128 stands for zero in the data rows.
Here are some points:
[126  58 111 147 129 198 146 100 158  95 128 150 158 126 136 118 123 167
 105 163  95 154 122 127 146 154 139 167 142 185 131 160]
[105  98 137 130 165 163 177 134 126 162 105 168  92  53  93 139 129 107
 114 149 120 112 159  73 140 112 161 149 189 118 159 148]
[128  90 150 184 198 171 193 117 167  84 169 157 166  92 144  92 139 155
 118 137 148 120 169 141 114 130 147  94 142 186  97 166]
[149 125  91  44 139 100  39 152 205 144 101 152   4  24 113 183  55 142
 131 145 139 123 156  58 132  88 154 168 189 122 160  96]
[124 185 106 115  93  68  73 157  61 154 118  87 158 233 123 114 139 129
 167 151 102 132  71 171 127 113 125 100  73 136  88  59]
[135 180 105 112 101  77  95 138  57 159  98  96 136 188 122 128 122 132
 149 138 130 132  70 145 121 109 112 113 100 107 100  73]
[100  27 118 116 133 160  95 104 178  74 190 222  31  72 123 131 116 118
  80 167 139 151 158  98  74 102 106 148 208 133 203 133]
[136 130 134 114 130 159 121 121 168 127  78 120 135  92 124 147 106 137
 124 125 131 120 162 106 145 141 153 148 138 114 111 152]
[134 131 108 109 109 109 119 130  83 199 124 160 114 142 114 126 113 123
 142 131 134 144 113 134 137 123 108 126 145  95 150  79]
[ 94  46 125  93 104 142 107 121 197  91 151 240 151  76 140 117  96 107
  78 175 193 126 154 117 145 149 126 111 140 169 151 144]
[134 119 139 127 146 125 123 125 155 108 110 150 151 116 128 140 122 139
 122 118 135 137 148 158 141 128 152 139 162 122 127 146]
[112  98  70  46 147 123  29 153 206 165 152 185 110  65 170 100  62 186
 108 142 163 124 206  79  98 108 190 158 162 139 138 115]
[118 205 100  98  72  21  43 179  60 159  61  66 173 233 138 104 118 136
 161 139  77 141  73 142 158 154 102 100  37  95  91  33]
[139 116 121 114  81 125 134 135 115 115 106 117  73 159 121 143 146 142
 152 135 118 142  96 141 111 134 120 141 126  90 140 113]
[119 101 168 147 163 171 180 109 160 105 161 134 129 110 130 149 141  94
 118  86 161 114 188 104 119 126 125 138 187 112 119 177]
[122 107 158 141 157 150 165 111 160  99 157 127 134  91 139 130 136 105
 120  95 150 113 189 104 121 120 141 124 174 129 127 167]
[105 121 134 189 116 165 166 129 101  96 121 141 123 123 127 128 128  97
 127 131 147 120  86 121 148 154 127 132  93 139 127 146]
[161 169 146  75 125   5 126 107  92 203 124 106 154 159  65 167 139 140
 167 143 132 116 166 177 151  81 100  76 104 118 109  75]
[ 77  62 153 243 114 183 198 103 175   0 178 104  63 142 150  47 201 184
  91 166  91  83 100 117  57 191 158  55  28 231 166 106]
[157 135 102  91 120 109 137 157  85 173  96 117  98 108  95 161 131  91
 185 107 173 162 134 102  75  95 129 178 195  71 162  49]
[145 149 111  68  63 127 127 118  96 154  56 135 114 126 122 156 122 111
 182 121 192 158 119 124 127 110  80 177 170  31 145  88]
Then 17 other points, each followed by its number:
[132 127 163 133 149 162 153  92 143 106 131 110 124 115  86 144 121 136
  89 152 108 134 151 167 171 133  85 144 151 104  98 172] 0
[134 210 130 110  89  38  64 171  53 161 103  68 164 249 118 149 117 110
 148 152  98 125  73 162 126 112 104  87  70 112  96  68] 1
[123 147  54 170 114 124 115 105  34 191 141 137 156 192 142  75 117 132
 140 107 126 128  31 116 137 137 139 111 103 172 111  67] 2
[135 103 148 136 150 145 164 138 165 146 122 151  99  59 105 133 126 102
  99 155 118 132 162  94 118 140 134 140 143 117 151 156] 3
[133 198 106  77 117  84 107 141  76 220  99 107 142 153 101 134  98 137
 169 154 105 123  87 153 170 102 145 126 101 146 113  90] 4
[131 123 164 122 149 146 151 106 144 122 136 121 128 117 100 140 138 131
 107 150 112 131 149 135 144 148  95 130 129 105 113 159] 5
[ 99  67 130 134 157 163 114  89 175  82 169 191  90  86 139 118 126 105
  90 129 141 125 135 111  99 117 120 124 183 155 152 147] 6
[ 66 255  74 173  70  24  43 229   0 212 164  18  75 255 133 171 137  78
 184 160  64  85   0 142 118 127  91  63   0 235  44  42] 7
[121 108 135 116 145 128 128 114 147 101 115 156 155 107 151 137 118 132
 126 117 152 154 142 127 124 117 137 132 145 133 116 132] 8
[150 138 137 150 127 123 144 108 123  91 103 126 169 120 136 125 130 176
  98 124 100 126  95 194 147 131 148 117  80 152  83 143] 9
[123 103 126 144 147 154 167 127 146 153 120 159 104  94 100 150 125 117
 125 137 127 123 154 100 131 125 154 140 172 128 158 145] 10
[107 111 103 216 132 180 164 118 145  39 157 121 133 136 193  93 148 149
 120 167  90  92  93 116 116 134 124  59  41 188 150 134] 11
[127 104 162 114 151 149 166  96 120 109 149 173 139  90 152 153 145  81
 118  59 176 124 164 124  92  84  99 139 217  68 174 148] 12
[127 146 135 129 168 180 132  90 177 114  28 128  76  30 118 145  71 101
 146  52 217 115 150  21 120 134 240 217 236  86 130 168] 13
[142 127 142 148 157 144 152 125 147  97 142 100 124 122 133 140 136 134
 127 102 119 129 141 123 130 130 128 127 134 141 106 156] 14
[ 91 234  97 162 116  62  78 180  14 187 157  54  86 251 114 153 140 103
 157 130  87  78   0 140 117 116 105  83  39 193  95  65] 15
[123 113 121 127 114 162 147  66 137 159  93 166  70  53 119 113 133 145
 118 123 141  93 125 107 113 117 173 126 173 102 170 130] 16
Which three of these numbered points are nearest to each point below by angle, seen from the average point of the first points? Their numbers follow each, nearest first.
[103  58 128 127 138 184 123  76 174  83 176 195  69 117 135 121 140 104
  96 168 145 135 113 109  90 108  84 136 191 154 201 131] > 6 12 10
[129  98 105  93 119 129  58 148 171 136  99 193 125  80 135 114  75 119
 110 110 175 147 138  75 129 150 180 198 178 117 182 125] > 13 16 6
[109  91 123 120 137 154 101 130 157 104 169 158  80 121 147 130 132 122
 102 130 137 131 129 104 111 111 123 127 180 142 174 137] > 6 12 10
[124 106 140 109 194 134  98 121 188  83 108 188 180  96 128 125 151 141
 109 112 147 133 134 149 116 108 160 137 178 168 144 174] > 8 6 12
[160 143 132 145 126 124 136 107 117 107 103 130 153 114 131 111 144 190
 122 135  95 123  86 194 151 124 147 126  49 159  97 137] > 9 11 14
[180 137 174 133 187 152 195 109 169  76 158  29 129 113 141 129 121 149
 127  51 120 142 197 126 129 127 128 147 140 119  94 195] > 14 5 0
[151  71 164 129 182 141 196 119 123 100 215 191 139  43 152 170 149  15
 142  28 170 144 162 145  45 129 134 141 255  81 194 157] > 12 6 10
[131 145 119  90 100 105 101 149  69 180 106  94 164 220  82 109 106  99
 110 134 104 121  79 125 164 131 129 160  95 127 130 124] > 1 4 15
[148 131 137 100 119 118 123 124 142 117 100 144 131 107 121 142 140 142
 149 117 129 137 149 156 136 103 114 137 105 100 127 135] > 9 5 0
